Each row has a name. After each piece below comes the name of the row it's from, unless a question asks for something else. Each question is about the rows just above it.

[180 122 185 106 135 130 105 131 178 169 146  92 132 148  69 192 103 142
 131] : madi
[136 111 150  92 124 132 109 132 137 133 119  99 132 115  99 145 117 114
 130] : fufem
[ 79 117  52 150 149 139 100 137  93 101 163 109 112 169  94  71  75 167
 125] : nas
Shift each entry of [ 71  75 167] by -1 times 1: -> [ 70  74 166]
asked: [136 111 150  92 124 132 109 132 137 133 119  99 132 115  99 145 117 114
 130] -> fufem
Move every entry of [178 169] by +1 step of 1. -> [179 170]
Move every entry of [ 69 192] by +1 step of 1. -> [ 70 193]
[ 79 117  52 150] with +1 step of 1 on every entry: -> [ 80 118  53 151]
The row with [180 122 185 106 135 130 105 131 178 169 146  92 132 148  69 192 103 142
 131] is -> madi

[115 178 115 125 134 121 116 145 142 145 119 155 107 154 120  99 128 135] : nas
[126 151 133 142  98 110 116 127 134 127 117 119 124 133 121 148 137 112] : Rit
[120 148 122 120 156 133 127 138 143 137 122 159 117 141 130  93 125 146] : madi
[114 178 132 136 135 113 113 136 162 132 104 161 113 146 129 106 139 136] : ret
[100 194 139 148 139 110 113 121 162 130 109 155 108 132 158 128 135 124] : seg
[137  86 145 124 157 140 137 118 139 112 124 138 144 111 140 119 132 146] : deta
[100 204 120 135 141 117 116 136 149 145 120 157  99 146 143 110 126 129] : mipil
[122 151 131 125 152 127 122 136 156 130 112 162 119 141 129  94 134 147] : fufem
[137  83 149 130 148 137 138 111 133 108 127 125 148 102 146 136 133 138] : gibag
asked: [115 178 115 125 134 121 116 145 142 145 119 155 107 154 120  99 128 135] -> nas
Shift each entry of [141 129  94] by -1 times 1: -> [140 128  93]
Move every entry of [125 152 127] by +1 step of 1. -> [126 153 128]
asked: [114 178 132 136 135 113 113 136 162 132 104 161 113 146 129 106 139 136] -> ret
Move every entry of [145 124 157 140] by +1 step of 1. -> [146 125 158 141]
asked: [137  86 145 124 157 140 137 118 139 112 124 138 144 111 140 119 132 146] -> deta

[120 163 116  53 132]  seg
[137 170 138 143  91]  deta
[145 161 131  88 121]  leluk
[137 170 138 126  85]  fefe
[130 161 131  88 121]  ret
Shift each entry of [137 170 138] by +1 times 1: -> [138 171 139]
Shift each entry of [138 126] by +1 times 1: -> [139 127]
Shift each entry of [88] by -1 times 1: -> [87]

[124 141 107 143 125 111 145 141 168  98 123 152 191 177 147 126 134  89
 187 174  97 123 108 142 127 191 127 188 182 124 125 146 116 150  86 192
 142 172  90  90 138 127  87 120 123 107  86  85  91 147  85 154 134 145] : fufem
[121 140 118 128 145 121 156 126 180 122 123 152 197 184 163 120 126 123
 192 179 123 119 120 126 120 193 120 191 187 127 143 141 118 135 120 195
 142 182 118 119 132 128 124 122 118 121 119 122 119 159 123 156 124 124] : fefe
[138 128 104 137  93 123 100 139 100 120 134 124  97 109  93 140 138  79
 105 115  84 143 110 139 141  98 142  96 104 130  92 121 109 131  86  90
 133  90  89  94 130 136  96 143 145 117  80  88  99 117  92 125 140 139] : nas
[136 158 101 105 127 125 147 108 172 124 137 173 186 187 151 131 118  78
 193 189  91 136 109 103 128 187 128 180 188 132 126 149  91 111  92 181
 168 160  89 100 155 125 103 139 142 122  78  93 106 163  95 175 118  97] : ret
[122 129 141 119 153 142 136 111 133 157 128 123 132 132 140 118 124 177
 128 129 165 119 141 116 119 125 119 127 128 128 147 121 136 117 166 128
 128 139 161 157 117 124 177 124 127 142 174 173 158 139 173 129 119 110] : Rit
[133 126 141 113 134 144 120 111 104 159 135 113  85 100 118 129 119 164
  86  99 155 133 139 110 126  81 126  84  92 130 133 114 133 109 163  82
 125  99 159 157 120 125 169 136 138 146 168 166 159 122 166 116 118 107] : seg
[121 133 129 127 145 124 148 128 161 121 121 146 175 161 155 122 127 129
 172 160 132 120 130 127 123 174 123 172 167 126 145 140 128 130 129 175
 134 166 127 128 135 128 126 120 116 125 139 128 126 144 125 144 126 126] : deta
[136 119 145 115 124 142 106 118  87 156 136 101  67  82 104 133 123 162
  68  82 151 136 143 115 130  64 131  68  74 134 123 107 137 108 160  65
 116  82 160 156 114 132 164 139 138 146 167 162 158 109 162 104 123 113] : madi
[138 128 104 137  93 123 100 139 100 120 134  88  97 109  93 140 138 154
 105 115  84 143 110 139 141  67 131  96 104 130 117 121 109 131  86  90
 133  90  89  94 130 136 149 143 145 117  80  88  99 117  92 125 140 139] : leluk
[142 127 108 140  87 125  89 142  81 116 139 118  79  93  82 143 139  78
  88 100  86 144 112 143 143  84 143  82  89 130  87 119 114 133  85  78
 130  75  90  95 130 132  90 140 149 120  80  84 100 106  86 117 141 146] : Vaf
[121 133 129 127 145 124 148 128 161 121 121 146 175 161 155 122 127 129
 172 160 132 120 130 127 123 174 123 172 167 128 145 140 128 130 129 175
 134 166 127 128 135 128 126 120 116 125 125 128 126 144 128 144 126 126] : gibag
Shift each entry of [133 126 141 113] by +1 times 1: -> [134 127 142 114]
Which row holds [136 119 145 115 124 142 106 118  87 156 136 101  67  82 104 133 123 162
  68  82 151 136 143 115 130  64 131  68  74 134 123 107 137 108 160  65
 116  82 160 156 114 132 164 139 138 146 167 162 158 109 162 104 123 113]? -> madi
Shift each entry of [148] by +1 times 1: -> [149]
Move every entry of [160  89 100] by +1 step of 1. -> [161  90 101]

[138 140 121 168 126  67 122 117] : madi
[128 125 103 143 139 114  90 133] : fefe
[138 140 121 168 151  89 146 157] : deta
[132 150 138 140 159 108  86 132] : leluk
[138 130 121 168 151  89 146 157] : ret
[138 130 121 168 151  89 128 129] : mipil
[138 140 121 168] with -1 step of 1 on every entry: -> [137 139 120 167]
The row with [128 125 103 143 139 114  90 133] is -> fefe
[151] with +1 step of 1 on every entry: -> [152]
asked: [138 140 121 168 151  89 146 157] -> deta

